-5.56, -1.94, -1.28
2.08, 0.82, 1.13
-3.83, 0.48, -3.92
-0.05, -0.75, -1.51
->
-1.28, 0.82, -3.83

4.15, -2.75, 0.19, 1.47, -2.17
3.49, -2.88, 1.01, 1.91, -2.23
3.63, 0.82, -4.58, -1.62, -1.77
4.40, -0.28, -3.71, -1.29, -1.24
-0.85, -0.92, 2.67, 3.10, -3.41
->
-2.17, 1.91, -4.58, -0.28, -0.85

-1.94, -0.73, 0.08, -0.86, 0.50
-1.31, -0.19, 0.26, -0.21, 4.23
0.06, 0.84, 0.27, 0.49, -0.20
-0.26, 0.06, -0.54, 1.26, -0.31
->
0.50, -0.21, 0.27, 0.06

1.66, 0.38, 0.64, 2.26, 1.28
2.46, 0.71, 0.58, 4.48, 2.17
->
1.28, 4.48

-1.06, -0.65
4.81, 1.65
->
-0.65, 4.81

1.35, -4.02
0.74, 4.86
->
-4.02, 0.74
